Some points, one per row:
 0.2 -1.0 -0.3  0.1 -0.4 -0.2 -1.0  0.5 -1.7
-1.6 -0.3  1.4 -1.7  0.6  0.9  1.4 -0.3  2.3
-0.3 -0.4 -0.2 -0.3  0.0  0.4  0.0  0.5 -0.6
 0.7  0.9  0.2  0.6 -0.2 -0.4 -0.4  0.4  0.3
-2.0 -2.5  1.1 -2.4  1.1  1.1  1.3 -0.5  1.1
 0.9 -2.3 -0.7 -0.7 -2.1  0.0 -3.3 -0.3 -3.1
 1.7  0.7 -1.2  1.8 -0.9 -0.6 -1.3  0.6 -1.2
 2.0  1.2 -1.3  1.5 -0.1 -0.7 -1.7  0.2 -1.6
 1.0  2.2 -0.5  2.5  0.6 -0.8  0.5  0.4  0.1
-0.6 -0.5  0.6 -0.5  0.4  0.3  0.6 -0.1  0.5
-1.0 -4.6  0.3 -2.9 -0.9  1.7 -1.8 -1.1 -2.0
 0.0 -1.2 -0.2 -0.7 -0.9  0.4 -1.0 -0.4 -0.9
 2.2  2.7 -2.0  2.6 -0.7 -2.0 -0.2  1.1 -1.0
 0.8  1.2 -0.3  1.8 -1.1 -0.5 -0.9  0.7 -0.2
-2.3 -1.4  1.6 -2.7  0.6  1.6  1.5 -0.1  1.7
-0.3  1.4  0.5  0.6  0.6 -0.4  1.4  0.1  1.7
10 more points follow, each with its number after it:
-0.4 -1.9  0.3 -0.6 -0.2  0.7 -0.3 -0.7 -0.8 0
 0.0  1.4  0.4 -0.4  0.7 -0.6  1.2  0.1  1.4 1
 0.6  1.6 -0.1  0.9  0.0 -0.6 -0.2 -0.4  0.2 2
-1.6 -1.1  0.9 -2.4 -0.1  0.6  0.7  0.1  1.6 3
 0.3 -0.2 -0.4 -0.6 -0.5 -0.2 -0.7 -0.2 -0.2 4
 0.5 -0.9 -0.4  0.2 -1.0 -0.1 -1.4  0.1 -1.8 5
 0.2 -1.1 -0.2 -0.1  0.1  0.5 -0.7 -0.9 -1.1 6
-1.1  0.5  0.8 -1.0  1.0  0.1  1.8  0.1  1.7 7
 0.2 -0.5 -0.9 -0.1 -0.4  0.0  0.1 -0.2 -0.3 8
 0.1 -3.1 -0.7 -0.7 -0.4  0.7 -1.0 -0.6 -2.3 9
Which of these numbered points is nearest to each point below, ignoring the 2 directions in which the first points spread most? Its number follows each.
 0.5 -0.4 -0.6 -0.1 -0.8 -0.4 -1.4 -0.3 -0.7 > 4
 0.5 -0.1 -0.2  1.2  0.0 -0.3 -0.2 -0.2 -0.8 > 0
 0.6  1.6 -0.1  0.7  0.0 -0.5  0.6 -0.1  1.5 > 4
-1.3 -2.1  1.2 -1.8 -0.4  1.2 -0.2 -1.2  0.5 > 2
 0.6  1.5  0.0  1.5 -0.4 -0.4 -1.0  0.0 -0.1 > 2
 0.2  0.9 -0.7  0.9 -0.1 -0.7  0.3  0.0 -0.1 > 8
Now 10 new points, numbered from 0 again:
-0.9  1.3  1.3  0.2  0.7  0.3  1.8 -0.1  2.2 0
-0.8  0.8  0.3  0.1  1.7 -0.3  1.9 -0.8  1.4 1
 0.4  0.5 -0.6  0.9 -0.3 -0.3 -0.6  0.5 -0.6 2
 0.7 -1.0 -0.6  0.2 -0.3  0.2 -1.1  0.2 -2.2 3
-0.1  0.8  0.6 -0.4  0.2  0.2  0.7  0.0  1.4 4
 0.8 -0.5 -0.3  0.4 -0.8 -0.3 -1.3 -0.1 -1.1 5
-0.9 -3.5  0.5 -2.6 -0.6  1.4 -0.6 -0.6 -1.2 6
-0.2 -2.1 -0.3 -1.2 -0.4  0.5 -1.4 -0.2 -1.1 7
-0.1 -0.8  0.1  0.0  0.0  0.0 -0.2 -0.1 -0.3 8
-2.1 -2.4  2.0 -3.3  0.3  1.6  1.3 -0.5  1.6 9
Which of these numbered points is nearest to each point below, ignoring the 2 directions in which the first points spread most? Its number follows each.
-1.4 -1.4  1.0 -1.7  0.7  1.5  1.2 -0.7  1.5 > 5
 1.2  0.9 -0.4  1.6 -0.7 -0.1 -1.1  0.4 -0.8 > 0
-0.7 -1.9 -0.1 -1.9  0.3  1.1 -0.8 -0.3  0.1 > 7
-0.6 -0.3  0.0  0.4  0.4  0.1  0.3  0.9  0.2 > 2
 0.7  1.9  0.4  1.3  0.1 -0.1  0.1  0.3  0.7 > 0
-0.8  1.3  0.4  1.2  1.6 -0.1  1.9 -0.4  1.6 > 1
